Each row is where one point has got to under a steady rotation. How many ticks took it there?
The counts run from 0 to 636.
[168 123 160 146 125 113 113  85 120 100 130 152 127 127 149 125 125 104
 141 161 112 144 185 111 113 138  81 129 181 183 118 100  80 118  85  78
 138 130 143 141 112 147  87 133 113 100 110 113 106 112] => 38
[143  86 130 146  83 122 125 148 110 109 131  78 142 102 127 158 156 130
 107 136 157 139 127 140 104 133 132 128 148 128  72  34 125  94 176 156
 165 104 121 160 153 143 161 109 135 116 130 131 124 116] => 343
[124 137 133 102 123 155 161 153 143 186 134 118 120 127 143 126 125 177
 105 137 110 103  80 101 105 121  99 128  97  94 123 171 116 141 108  99
 110 130 123 120  71 133 146 137 191 150  87 127 179 118] => 162
[145 113 138 110 141 134 123 100 130  78 164 137 105 124 148 125 127 105
 116 165 121 169 161 138 125 126  97 151 188 152 112 142 104 120  97  91
 155 117 126 127  87 151  57 158 114  93 106 129 126 105] => 402
[153 100 136 142 104  59 108 113 133 139  99 169 119 146 139 110 102 145
 155 116 114  79 100 122 156 128 137  99  94 174 145 152 124 100 121 104
 119 144 164 114 163 127 112  92 153 144  90 104 135 171] => 136
[ 97 153 144 127 130 132 143 202 110 135 120  90 159 107 124 151 152 128
 113 122 147 131 128 102 133 110  93 129 137 132  80  86 154 162 155 126
 149  91 136 148 144 150 106 112 111 140 179 170 139  72] => 174
[ 79 104 121 109 143 132 127 208 137 154 139  98 119 129 114 148 153 142
 117 132 140  86  85 106 141 113 128 154 145 130  75 156 145 131 144  93
 177 122 148 131 144 175  51 146 122 120 152 152 131 117] => 617
[119 126 135 124 127 131 144 151 152 212 125 129 142 105 129 121 129 165
 127 117 113  74  81  87 126 136 101 104  65  95 131 157 119 130 128 101
 107 125 157 118  97 113 159 102 173 154 118 122 166 127] => 527
[ 93 113 110 128 142 132 132 162 150 184 135 138 167 109 113 142 137 127
 134  92 139  79  82 106 165 145 140 108  57 100 113 121 129 133 129 112
 110  96 159 143 144  93 143  93 136 152 173 152 126 124] => 446
[ 97 128 104 120 129 176 117 119 140 165 117 153 120 101  98 104 136 100
 110 173  90 140 125 113 111 105  81 147 169 133 152 202 145 109 127  95
 117 136 130 151  58 148 118 135 132  81 152 152 129 123] => 237
[153 162 124 134 169 109 125 134  77 122 164  95 128 130 168 141 121 149
  82 134 140 187 125 139 135 136 136 141 149  99 127  81  96 167 124 152
  99 109 140  73  88 111 109 142 149 159 114 129 150 102] => 476
[146 174  88 136 145 126 133 126  97 131 146 168 167 137 127 148 149 111
 151 108 147 140 125 114 158 131 180 126 143 135 137  60 114 143  83 122
 100 102 122 138 151  84 122  94 123 146 181 144  84 128] => 195
[ 87  88 115 142 157 122  90 122 135 173 127 131 120 109 108 106 132  80
 119 177 113 127 155 110 148 130 104 139 164 143 116 181 133  98 143 108
 129 138 157 121  87 154  70 130 112  63 158 149 113 124] => 232
[160 150 145 124  96 145 149  98 111  45 149 166 118 103 109 136 112 104
 128 104 130 172 138 154 136 116 112 148 166 142 157  95 144 127 101 137
 132  85 105 141 117 114 165 134  85 145 170 144  85 109] => 570
[111 116 107 144  99 153 114 126 140 131 108 134 174 129 102 126 161  91
 157 140 137 123 165 125 102 112 139 120 144 148  95  80 152 102 137 137
 107 116 104 209 148 115 165  78 128  97 153 148 103 124] => 349
[ 75 108 157 129 133 126 117 190 131 141 143  72 151 106 126 152 127 143
  89 119 146 132 120 125 141 143  88 125  91 112  65 117 147 151 174 159
 152  95 141 140 114 143 117 134 117 138 131 163 155  90] => 538
[123  95 100  96 151 144 127 131 175 155 182 142 127 157 105 118 108 140
 145 109 167 103  98 111 132 173 185 144 101  98 121 113 105 128  65 134
 127 136 119 151 147 112 137 161 123 154 114 104  86 179] => 361
[ 84  75  87 100 142 157 138 147 174 152 160 149 154 122 128 142 152 109
 136 103 137 109  94 136 142 135 170 103  72  87 107 121 130 107 132 118
  96 101 113 165 126  80 164  98 159 140 135 144 126 144] => 441
[177  76 116 144  91  88 126 155 103  90 121  99 117  99 145 171 154 140
 117 119 155 123  82 142 130 102 162 125 144 137 106  65 101  80 162 130
 150  96 140 112 156 129 149 101 163 140 129 129 127 149] => 420
[165 159 111 133 121 140 151  97  78 108 149 154 140 100  98 132 126 113
 135 110 135 152 120 120 158 146 147 134 144 116 155  60 119 130  89 140
 107  90 137 122 115 101 170 125  90 164 201 144  73 138] => 200
[120  84 120 134  95 140 106 149 148 115 120 102 134 143 100 128 145 109
 133 136 160 123 152 129 100 127 143 151 183 174  69  75 140  92 128 118
 153 122 106 194 173 159 119 123 113  90 129 121  78 138] => 345
[111  94 145 127 143 118 121 119 144  90 172 151 152  98 102 148 106  92
 122  82 149 143 143 139 182 171 124 107  80 125 125  84 138 125 132 144
 135  80 145 147 139  92 137 134  75 157 173 152  84 118] => 287
[172 167 128 138 140  99 121 118 109 137 151 142 162 161 172 135 130 143
 140 116 146 129 148 114 132 157 161 109 123 143 109  40  78 161  84 121
  94 124 132 134 161  90 120  94 156 162 101 114 130 112] => 193
[110 209 142 131 128 135 112 160 120 123 115 127 146 175 127  99 101 131
 122 144 127 141 166 115  92 103  95 164 170 174 119 150 175 178 105 120
 112 152 104 176 137 154  96 130 104 135 104 136 126 105] => 99
[120  95 110  98 121 167 142 129 130  74 146 133 121  90 156 168 168 100
  97 137 108 166 125 163 127  81  97 125 160 117 110 156 129 102 149  93
 121  98 116 142  74 120 113 117 146  99 118 165 160  93] => 323
[152  92 123 157  89  54 115 121 124 140  98 150 127 120 143 134 115 138
 146 110 109  85 103 115 163 120 148  84  91 157 151 133 120 104 152 115
 111 122 168 105 143 109 144  70 164 142 115 123 137 159] => 137
[130 196  81 120 172 135 129 163  84 145 150 140 118 151 133 121 123 131
  97 135 136 168 106 132 136 104 171 177 182 114 153 137 145 161  95 143
  96 134 114  96  99 122  83 141 120 148 145 144 109 129] => 473
[ 73 107  83 104 136 165 126 144 167 183 128 161 140 118 110 125 159  99
 148 128 111  86 102 103 146 113 137 114  91 117 129 179 149 106 121  80
 107 115 138 170 128 105 124 101 147 115 169 151 117 148] => 524
[126 113 141 105 140 130 142 187 145 158 154  92 104 132 147 141 126 191
  99 132 137 108  71 101 110 133 120 138 103  95  90 130 104 153 112 107
 160 124 144 113 106 156 106 153 163 157  84 113 161 110] => 167
[104 119 123 131 125 150 116 124 159 198 119 132 142 123 149 105 137 133
 121 154  96 104 137 100 112 134  76  99  86 119 122 180 116 135 129  94
 103 132 146 149  77 116 146  94 176 113  87 124 174 115] => 157
[160  58 131 146  93  66 119 137 120 121 103 129 131 102 147 161 126 136
 140 109 143  91  86 128 153 125 162  91  99 151 104  87 111  75 157 114
 145 111 149 128 174 123 138  83 163 134 119 132 134 160] => 55
[198 151 162 127  73 124 142  83 103  62 123 162 113 114 153 136 116 138
 128 120  97 148 131 137 108 110  88 118 131 158 158 114 115 119 110 113
 117 107 119 127 102 119 172 110 145 152  86 110 146 106] => 491
[139 110 144 105 115 129 140 125 152 102 135 135 107 133 183 149 152 141
 119 152 109 121 129 130 102  98  90 126 136 151  92 162  92 122 114  56
 142 128 122 142 103 144  77 129 169 119  53 118 173  99] => 326
